In the data rows, 128 means zero.
Here are some points, one per row:
[ 63 185 193  59  61  35  65 173 209 109 140 119 104  29 144 105 159 118
 129  92 168 101 166 134 102 151 174 146  77  65  48 114 107 210 148 105
 165  74 103 119 119 209 159  92  92 178 106 128 216 116 128 117 145  83
 121 128 155 155 116 114 143 164 165 142]
[ 88 219 141  63 167 104 209 135 237 160 176  90 135 106  82 191 113 192
 199 119  90  49 181 101 173 133 135 135 176 136 116  85 136 137 139 176
  76  81 141 163 157  93 121  99 177  75 133 155 109 130  92  58 127 147
 213 175  46 114 101 145 129  79 106  89]
[ 82 172 161 220  50 255  81  53 182 163 161 155 130  70 163 115  95  99
 181 111 117 138  64 102  85  73 135 118  88  42 140  66  78 139  89 143
  89  73 141 131 145  76  91 121 131  88 114 120 151 111 107 173 106 124
  69  81 143 116 129 176  72 127 150  68]
[155 143 200  87 145  75 178 154 136 152  62 146  99 141 142  68 123  65
 136 101  83 136 160 195 127  75  92 151 112 151 121 176  81 164 114  79
 176  88 137 133 142  21 120 106  95 176 151 141  61 115  64 167  63 144
 146 167 133 113 185 110  49 114 180 109]
[127 201 109 104 142 119 127 189  73 193 136 202   0 151 129 111  86 144
  67  35 155 108 182 126  92 100 101 129 138 151  91 114  80  76 120 102
 133 153 146 125 148 122 173 152 144  40  46 117 108 137 147 129 119 103
 121 128 117 179 156 160 102 125  97 139]
[202  83  75 153 199 223 210 161  69  76  95 195 161 138  96 105 204 145
 188 111  83 192 150 109 101 150 166 155 174 100  79  90 133 196 101  72
 150 138 171 123  75 152 144 102 113  86 167  65 175  84  80 113 147 126
 121  39  87 180 137  86  91 123 122 153]
[175  24 126  83 119  90  93  74 154 136 129 213 173 147 208 206 168 106
 106  98 124 174 105 105 107  90  14 159 174 138 132  97 151 178 159 169
 180 124 166 101 153 154 171 160 177 129 107 183 159 103 160  83 160 120
 136 172 108 135 184 149 196 110 135  76]
[152  49 159 205 255  97  82  45 101 114  98  98 111  56 135  17 165 216
 132 111 125 111 131 158 148 143  70  87  50 150  65 147 102 125 128 110
  58 110  69  87 138  85 166 145 141  93 107 123 128 115 149  72 108 142
 141 116 121 120  81 141 113 107  93 110]
[ 41 104  33  80 108 111  67 154 103 194  65 173 193 138 110  66 108 186
 128 109 108 129  51 108 147 105  93 105  76  84 140 118 100  78 130 157
 109 162 105 160  74 146 120  49 134 116 141 108  73 155  25  52  89  81
 170 108 161  98 121 112 170 141 156 117]
[179 187 186 161  80 203 168 120  46 167 142 118 185 138 134 134  99 163
 130 111 148 134 195  70 155 122 134 133 155 104 159 207 174 135 144 157
 113 181  59  48 111  79 189 150 155 178 128 177 157 113 124  79 163 137
 107 146 143 172  86  74 114 138 248 163]
[  2  52  66 255 159  48 104 148 140  81  88  53 110 186 106 128 115 119
  93 149 122 157 208 167  80 105 130 101 228 119 131 101  84 147 125 125
  91 189 171  98 127 140 104 174 141 102 132 151 151  97  55 118 143 179
  77 112 122  85 162 113  55 123 168 183]
[160 117 225 170  97 182 157  86 104 114 120 155 182 146  62 118 111 250
 101 139 192 158 198 149 109 118 189 158 128  75 137  80 104 102 150 125
 155 181 103 115 158 131 156 136  95 187 142 142  95 174 138 200 206 120
 178 165 125  63 195 121 157 113  83  98]
[ 83  88 218  72 158 179 159 168 153  74 115  98  86 129 119  98  65 121
  85  88 112  70 136  85 152  66 114 142 143 131 124 159 158 118 127 127
 125 107 216  88  62 140 111 199 108  99 155 164 131  76 168 130  44 119
 165  65 183  72 118  91 165 137  81 153]
[201 194   0 155  68 145  86 102 220  88 184 115 154 182 131  59 138 142
 180 136 117 183 160 137 149 108 170  57 121 185 140 140 192 119 158 152
 197 100 155 114 214 171 171 187 124 145 164 136 126 139 119 153  95 142
 128 105 188 147 149  72 114 175  73 127]
[204  71 135 111 125 128 111 149  87 165  69 153 200 146 137 155 131  41
 136  34 210  91 157 153 111 149 182 108 139 161 112  93 182 145 108 136
  90  83 113 194 174 152  33 144 138 154 126 148 102 138 172  62 176 156
 153 149 187 100 105 197 109 198 122 161]
[105 223 117 158 140 147 153 255 117  74 174 152 197  60 167 132 196  64
  61 185 136 185  76 177  95 182 114 197 163 106 174 126 130  50 181 162
 128  72  66 110 182 143 116 130 134 113 142 174  81  97 155 136 135 108
 145 104 150 113 109 114 136 104 111 127]
[  0 156 173 139 223 173 146  54  92 157 143 161  94 112 126 108 177 119
 160 148  86 192 162 130 156 149 163 159 125 140 162 170 193 123 150 144
 180 183 132 196 116 178 152 163 137 174 179 141  97 136 179 184 157 133
 161 179 147 210 103 196 123 191 144 130]
[215 176 189 196  70 180 100 174 143 124 137 109  59 173 216 155 187 149
 121 228 134 160 145 125 162 148 142 139 136 180 131 183  70 143 151 123
 181 169 145 210 118 185 137 115 192 106 179  88 172 179 110 118  65 154
 205 132 126  72 110 196 138 181 145 153]
[204 150  92  53 221  79 161 153 119  70 147  29 136 181 182 130 104 166
  27 127 105 216  77 132 130 112 181 113 102  71 153 106 175 144  74 176
  92 154 169 196 159  89  99  83 152 114 138 131 152 101 155 161 147 103
  96 204 124 144 119 112 155 179 141 123]
[172  46  94  74 135 126 135 192 135 165 158 118 109 135 160 126 108 176
 215 132 112  52  80 152  46 145  73 181 120 122 146 112  93 115 157 124
 124 183 119 199 183 150  87 175 145 224 142 152 147 162 220 150 135 179
  93 101 126 151 124  59 144 102 175 150]
[124 145 144  59 213  89 197  83 210 214 236 151 134 102 107 191  68  92
  98 157 182 167  93 136 237 108 142 141  91 204 141  99  91 169 183 128
  99 161  72 134  92 114 110 136 115 129 111  94 135 193 116 118 136  94
 112  46 125 100 148 124  71 111 118 164]
[144 139  66 255 158  41 128 128  48 124 108 104 133 109  51 120  34  37
 193 189 115  92  99  37 123  71 123 173 124  66  93 134 156 160 160 134
 160  92  74 151  76 119 117 137 109 114 123 118 132 157 150 125 105  99
 127 152  72 119 159 128 172 148  90  91]
[123 107 255 135   0  76  65  72 115 137 114  98  96 134  87  72 141 120
 128 120  51 137  26 141 178 120 106 133 175 143  95  82 159  70 121  87
 101 151 108 149 109 137  97 129  68  77 114 123  96 119 126  77 182 116
 110 102  62 177 112  66  88 135 100 155]
[180  23 121  84 129 137 131 192 165 150 130 123 114 168 114 124 112 106
 155 176 200  62  86 177 156 186  90 147 117  76 174 144 182  68 142 166
 136 116 173  97 130  90 186 108  42 122 129 130 196 112  94 164 180 165
 112 138 117 179 126 254 138 164 129 143]
[169 163 212 211 176 128 141 105 140 151 109 173 136 118  15 218 123 180
 132 155 157 114 128 103 103 182 115  91 121 183 166 156 140 127  62 115
 153 145 172 101 190 200 129  63 110 116 143 162 102 103 121 154 105  95
  41 134 209 182 116 103 191 118 188 107]
[135  81  73  36  75 106 101 107 114 176  94  67 193   6 117 124 135 120
  83 212  93 106 161 102  88 103 145  97 130 130  91 104 156  72  78  71
 164 170 107 125  42 111 129 114 195  70 113 137  95 157 139 169  98 120
  80 123 142 106  88 167  73  81 116  93]
[ 76  72  59 119  11 143 144 140 150 121  64  88  69  95 123 162 120 110
  58 104 149 145 143  20 161 148  83 126  72 161 173 147 126 157 155  93
  91 123 101 115 198  81  96  84 116 189 144  61  93  93 135 126 149  90
 108 116  72 109  58 132 149 104  64  87]
[163  63  97  97  76 163  70 109  75 135 196 132 101 100 120 196 162  78
 173 127 181 140 124 191 100 204 147  73 128  83 182 120 102 137  83 198
 117 111 128 103 116 136 114 149  66 171  77  59 107  61 157 104  10 112
 151 225  75 104 131  53 134  75  95 163]
[145 228  20 173  54 130 166 111 177  68 119 160 144 119 142 134 185 154
 133  87 132 109  65 181 179 160 144 117 165 147 118 217  86 179  69 124
  91 153 152  91  48 115 100 162 139 128 155 108 143 161 189 190 168 192
 101 188 167 116 193 147 194 140 106 173]
[ 92 202  48  44 194 148 122  21  57   0  97 102 129 228 143 147  83 116
  99 205 126  75  95 137 124 108  88  77 155 157 100 102  93  98 147  51
 124  69 107 118 124 141 104 122 112 162  83 112 145 138 105 109 128 142
 164  91 123 135 114 177  92  90 162 127]
[ 76  91 182 135 149 106 122 162 102 131 161 120 117 215 193 153 128  75
 153  71  46  88 157 130 102 155 196 126  65 211 124 168 152  94 107 140
 114  77 132  85  85 113 165  80 161 110  68 121 140 200  75 187 173 138
 114  95 121  92 122  61 172  73 102  98]
Along one direction, these points spread out more than along any other. Take the direction at right angles to it along which they spread out most. Go by this last direction. Where along it does each point below lie, from 0 to 99? The average is 50, and the first point in the table lies past the average. One standard deviation of the points above along it is 16.
[204  71 135 111 125 128 111 149  87 165  69 153 200 146 137 155 131  41
 136  34 210  91 157 153 111 149 182 108 139 161 112  93 182 145 108 136
  90  83 113 194 174 152  33 144 138 154 126 148 102 138 172  62 176 156
 153 149 187 100 105 197 109 198 122 161] 74
[201 194   0 155  68 145  86 102 220  88 184 115 154 182 131  59 138 142
 180 136 117 183 160 137 149 108 170  57 121 185 140 140 192 119 158 152
 197 100 155 114 214 171 171 187 124 145 164 136 126 139 119 153  95 142
 128 105 188 147 149  72 114 175  73 127] 44
[127 201 109 104 142 119 127 189  73 193 136 202   0 151 129 111  86 144
  67  35 155 108 182 126  92 100 101 129 138 151  91 114  80  76 120 102
 133 153 146 125 148 122 173 152 144  40  46 117 108 137 147 129 119 103
 121 128 117 179 156 160 102 125  97 139] 43
[152  49 159 205 255  97  82  45 101 114  98  98 111  56 135  17 165 216
 132 111 125 111 131 158 148 143  70  87  50 150  65 147 102 125 128 110
  58 110  69  87 138  85 166 145 141  93 107 123 128 115 149  72 108 142
 141 116 121 120  81 141 113 107  93 110] 35
[ 41 104  33  80 108 111  67 154 103 194  65 173 193 138 110  66 108 186
 128 109 108 129  51 108 147 105  93 105  76  84 140 118 100  78 130 157
 109 162 105 160  74 146 120  49 134 116 141 108  73 155  25  52  89  81
 170 108 161  98 121 112 170 141 156 117] 56
[ 88 219 141  63 167 104 209 135 237 160 176  90 135 106  82 191 113 192
 199 119  90  49 181 101 173 133 135 135 176 136 116  85 136 137 139 176
  76  81 141 163 157  93 121  99 177  75 133 155 109 130  92  58 127 147
 213 175  46 114 101 145 129  79 106  89] 52
[ 82 172 161 220  50 255  81  53 182 163 161 155 130  70 163 115  95  99
 181 111 117 138  64 102  85  73 135 118  88  42 140  66  78 139  89 143
  89  73 141 131 145  76  91 121 131  88 114 120 151 111 107 173 106 124
  69  81 143 116 129 176  72 127 150  68] 48
[144 139  66 255 158  41 128 128  48 124 108 104 133 109  51 120  34  37
 193 189 115  92  99  37 123  71 123 173 124  66  93 134 156 160 160 134
 160  92  74 151  76 119 117 137 109 114 123 118 132 157 150 125 105  99
 127 152  72 119 159 128 172 148  90  91] 42
[  2  52  66 255 159  48 104 148 140  81  88  53 110 186 106 128 115 119
  93 149 122 157 208 167  80 105 130 101 228 119 131 101  84 147 125 125
  91 189 171  98 127 140 104 174 141 102 132 151 151  97  55 118 143 179
  77 112 122  85 162 113  55 123 168 183] 19
[124 145 144  59 213  89 197  83 210 214 236 151 134 102 107 191  68  92
  98 157 182 167  93 136 237 108 142 141  91 204 141  99  91 169 183 128
  99 161  72 134  92 114 110 136 115 129 111  94 135 193 116 118 136  94
 112  46 125 100 148 124  71 111 118 164] 52
[204 150  92  53 221  79 161 153 119  70 147  29 136 181 182 130 104 166
  27 127 105 216  77 132 130 112 181 113 102  71 153 106 175 144  74 176
  92 154 169 196 159  89  99  83 152 114 138 131 152 101 155 161 147 103
  96 204 124 144 119 112 155 179 141 123] 55
